Look-ups in named tables: a row name and a column name give one cell, copied from the table.

talap =
|  | lep | ramigop | kure | zekub |
|---|---|---|---|---|
| vus | 570 | 596 | 252 | 399 |
| vemi | 359 | 441 | 275 | 540 |
| los | 162 | 721 | 298 | 664 |
| famurus | 283 | 443 | 101 | 603 |
| tevosa | 471 | 473 | 45 | 826 |
| nol | 290 | 458 | 112 | 607 |
| lun | 429 | 404 | 428 | 426 |
| gemuda | 362 | 602 | 271 | 633 |
| vifop | 396 | 493 | 229 | 694 |
| nafolor | 354 | 413 | 318 | 602 |
| lol | 360 | 601 | 289 | 626 |
| nesa | 357 | 447 | 270 | 524 |

nol, lep => 290
los, lep => 162
los, zekub => 664
lun, kure => 428
lol, ramigop => 601
nesa, ramigop => 447

gogofu
|  | ditunu | zira | buput | tav | luz | genofif | rakob |
|---|---|---|---|---|---|---|---|
| dem | 3.4 | -13.7 | 24.2 | 24.3 | 16.8 | 77.6 | 33.8 |
| sagonag | 8.1 | -51.2 | -77.7 | 12.0 | -93.0 | -84.9 | 19.2 |
| sen | -88.4 | 36.8 | -24.8 | -59.5 | 34.1 | -5.0 | -14.5 |
| tiv | 1.3 | -14.0 | 33.7 | 32.0 | 70.2 | -28.7 | -88.8 |
| pefib | 30.7 | 58.4 | 18.7 | 17.1 | 4.1 | 53.7 | -17.0 |
| rep | -80.0 | 38.8 | -36.3 | -58.2 | 37.4 | 3.3 | -9.2 |
| kodel | 4.7 | -43.6 | -29.0 | 2.1 | -49.9 | -46.7 | -10.4 |
| pep | -21.0 | 22.0 | -44.2 | 7.9 | 18.3 | 16.1 | -3.8 |
| bis | 2.4 | 26.1 | -15.8 | 38.3 | 66.1 | -39.9 | 50.0 |
| rol | 50.7 | -39.0 | 40.3 | -46.6 | 68.0 | -8.2 | -33.6 |
| zemakik | -13.1 | 32.4 | 56.3 | 7.5 | -58.3 | -13.7 | 16.3 |
| sisemos | 6.7 | 5.6 | 8.6 | 32.1 | 21.9 | 83.3 | 57.7 |
| fufamod | 0.9 | -27.7 | 35.3 | 19.4 | 12.5 | 75.2 | 17.9 |

What is the rakob of pefib in gogofu?
-17.0
What is the tav of rep in gogofu?
-58.2
What is the rakob of pep in gogofu?
-3.8
What is the ditunu of pep in gogofu?
-21.0
What is the zira of fufamod in gogofu?
-27.7
What is the genofif of zemakik in gogofu?
-13.7
What is the zira of rep in gogofu?
38.8
What is the luz of zemakik in gogofu?
-58.3
What is the zira of pefib in gogofu?
58.4
What is the rakob of sisemos in gogofu?
57.7
What is the luz of pep in gogofu?
18.3
What is the tav of tiv in gogofu?
32.0
What is the ditunu of zemakik in gogofu?
-13.1
What is the ditunu of dem in gogofu?
3.4
What is the luz of sisemos in gogofu?
21.9
What is the ditunu of sagonag in gogofu?
8.1
What is the genofif of pep in gogofu?
16.1
What is the zira of sisemos in gogofu?
5.6

dek:
,zul,rarisas,gipigig,zota,dofim
fasum,215,37,122,139,102
vegeri,86,60,102,119,157
bif,148,140,164,221,220

zul of bif = 148
rarisas of fasum = 37
zota of fasum = 139
dofim of vegeri = 157
dofim of fasum = 102
rarisas of vegeri = 60
gipigig of vegeri = 102
rarisas of bif = 140
zota of bif = 221
gipigig of bif = 164
zul of fasum = 215
dofim of bif = 220
Row with the largest zota: bif

seta:
|  | tus | nelo | ruda | tatomu |
|---|---|---|---|---|
| bobi | 49627 | 64963 | 37662 | 49380 |
| sopov | 40649 | 47501 | 77750 | 39656 |
| tos | 42137 | 49703 | 69573 | 41418 |
| ninen | 46055 | 50588 | 40722 | 45297 |
| vok | 45616 | 44790 | 55090 | 45328 |
| figebu | 53549 | 47109 | 46174 | 53247 |
| fatel | 46557 | 65295 | 45665 | 46694 |
| vigug | 59364 | 25409 | 50990 | 58656 |
| simu | 24391 | 45964 | 64000 | 23744 |

What is the tatomu of sopov in seta? 39656
What is the nelo of ninen in seta? 50588
What is the nelo of fatel in seta? 65295
What is the tatomu of tos in seta? 41418
What is the tatomu of vigug in seta? 58656
What is the tatomu of ninen in seta? 45297
What is the ruda of fatel in seta? 45665
What is the ruda of bobi in seta? 37662
What is the tus of sopov in seta? 40649
What is the ruda of tos in seta? 69573
What is the nelo of vok in seta? 44790
What is the tus of simu in seta? 24391
What is the nelo of tos in seta? 49703
Row with the largest nelo: fatel

rala.tsv
	sofal	litoga	ziku	sav
getudo	120	83	110	44
vemakev	86	83	123	59
koti	95	83	123	59
muf	40	83	123	59
zasi	95	83	123	60
miz	95	83	123	139
regogo	95	83	242	59
rav	113	83	123	59
nuzibap	77	83	123	59
sizo	57	83	123	37
vigupi	95	83	123	100
lilorol	121	83	123	49

What is the sofal of lilorol in rala? 121
What is the sofal of vemakev in rala? 86
What is the sav of koti in rala? 59
What is the litoga of miz in rala? 83
What is the sofal of rav in rala? 113
What is the litoga of vigupi in rala? 83
What is the ziku of miz in rala? 123
What is the sav of sizo in rala? 37
What is the sav of getudo in rala? 44
What is the sav of lilorol in rala? 49
What is the ziku of zasi in rala? 123
What is the sofal of muf in rala? 40
What is the sav of miz in rala? 139
What is the ziku of sizo in rala? 123
What is the ziku of nuzibap in rala? 123
What is the sofal of nuzibap in rala? 77
What is the litoga of getudo in rala? 83
What is the sav of vemakev in rala? 59
What is the ziku of getudo in rala? 110
What is the litoga of koti in rala? 83
Row with the largest sofal: lilorol

banu:
	luz	girubep	kofavu	pilu	virodel	rab
govole	0.50	0.61	0.53	0.60	0.58	0.64
kug	0.43	0.63	0.55	0.55	0.50	0.95
pefove	0.43	0.63	0.53	0.57	0.52	0.92
tivok	0.70	0.41	0.54	0.45	0.50	0.00
memazir	0.67	0.41	0.52	0.47	0.51	0.03
kavil	0.42	0.60	0.58	0.50	0.49	0.95

rab of govole is 0.64
kofavu of pefove is 0.53
girubep of tivok is 0.41
luz of tivok is 0.70
pilu of tivok is 0.45
luz of kug is 0.43
girubep of memazir is 0.41
rab of kavil is 0.95
girubep of govole is 0.61
girubep of kug is 0.63
rab of tivok is 0.00
pilu of kug is 0.55
rab of memazir is 0.03
rab of kug is 0.95
virodel of kavil is 0.49
pilu of memazir is 0.47
kofavu of kug is 0.55
luz of kavil is 0.42
pilu of pefove is 0.57
pilu of kavil is 0.50

gagem =
cols = vudeviv, lifev, zar, vid, besat, tuv, gepigum, lalugez, der
pez: [-42.63, -7.39, -14.81, 3.36, 8.97, -46.61, -10.76, -10.91, -22.24]
zuk: [32.34, -13.63, 1.15, -40.99, -66.56, -21.10, -7.19, -25.73, 4.85]
bagem: [53.95, -5.68, 8.90, -50.61, -60.88, -21.07, -16.97, -12.28, -8.55]
devesaz: [-21.76, -33.15, -30.45, -28.63, -34.44, -0.27, -24.03, -30.13, -16.13]
gasepu: [-22.65, 6.12, -1.93, -0.94, 22.20, -56.60, -17.40, 6.88, -36.94]
movor: [43.40, -12.42, 2.81, -47.91, -68.66, -17.05, -12.05, -22.12, 0.41]
dozaga: [-72.09, -37.07, -43.24, -0.46, -10.68, -11.88, -14.64, -38.09, -12.20]
vut: [-13.63, -45.49, -47.87, -51.05, -2.31, 41.08, -71.88, -8.10, -70.15]

zuk, vid: -40.99
vut, vudeviv: -13.63
bagem, lalugez: -12.28
bagem, tuv: -21.07
gasepu, lifev: 6.12
bagem, gepigum: -16.97
gasepu, zar: -1.93
zuk, tuv: -21.10
devesaz, vid: -28.63
dozaga, gepigum: -14.64
devesaz, lalugez: -30.13

Table bofitaz
	vup	momuv	tusele	nuz	begabof	seloro	vuro	pez
mut	0.22	-0.30	-0.16	-0.23	0.03	-0.15	-0.44	-0.13
fazula	-0.10	0.20	0.32	0.09	-0.04	0.05	0.38	-0.32
pupag	0.15	-0.24	-0.08	-0.15	-0.06	-0.07	-0.24	-0.14
vuroled	-0.08	-0.59	-0.23	-0.24	-0.46	-0.12	-0.06	0.40
ranuz	-0.40	0.22	-0.41	0.11	0.15	-0.13	-0.10	0.57
kom	0.13	-0.86	0.13	-0.16	-0.81	-0.01	0.01	-0.03
nes	0.31	-0.45	-0.13	-0.33	-0.06	-0.13	-0.37	-0.14
fel	0.09	-0.76	0.12	-0.14	-0.72	-0.01	0.00	-0.03

nuz of nes: -0.33
pez of pupag: -0.14
seloro of vuroled: -0.12
pez of nes: -0.14
pez of fazula: -0.32
begabof of mut: 0.03
vup of fel: 0.09
begabof of fazula: -0.04
Which row has the largest momuv? ranuz

Table lag
|  | tet | sivu | vol | nov | rubo | sadadis | koneded | vaso | nubu | sepapun |
|---|---|---|---|---|---|---|---|---|---|---|
| zulot | 823 | 83 | 187 | 588 | 375 | 443 | 891 | -480 | 789 | -601 |
| novutar | 323 | 636 | 555 | 545 | 514 | 508 | 453 | 602 | 715 | 724 |
| lek | 478 | 326 | 327 | 567 | 379 | 514 | 539 | 373 | 584 | 504 |
| ketave | 849 | -762 | -428 | 661 | 28 | 666 | 598 | 255 | -283 | 223 |

nov of lek = 567
vol of zulot = 187
sivu of lek = 326
rubo of novutar = 514
vaso of ketave = 255
koneded of novutar = 453
nubu of novutar = 715
Which row has the largest nov? ketave

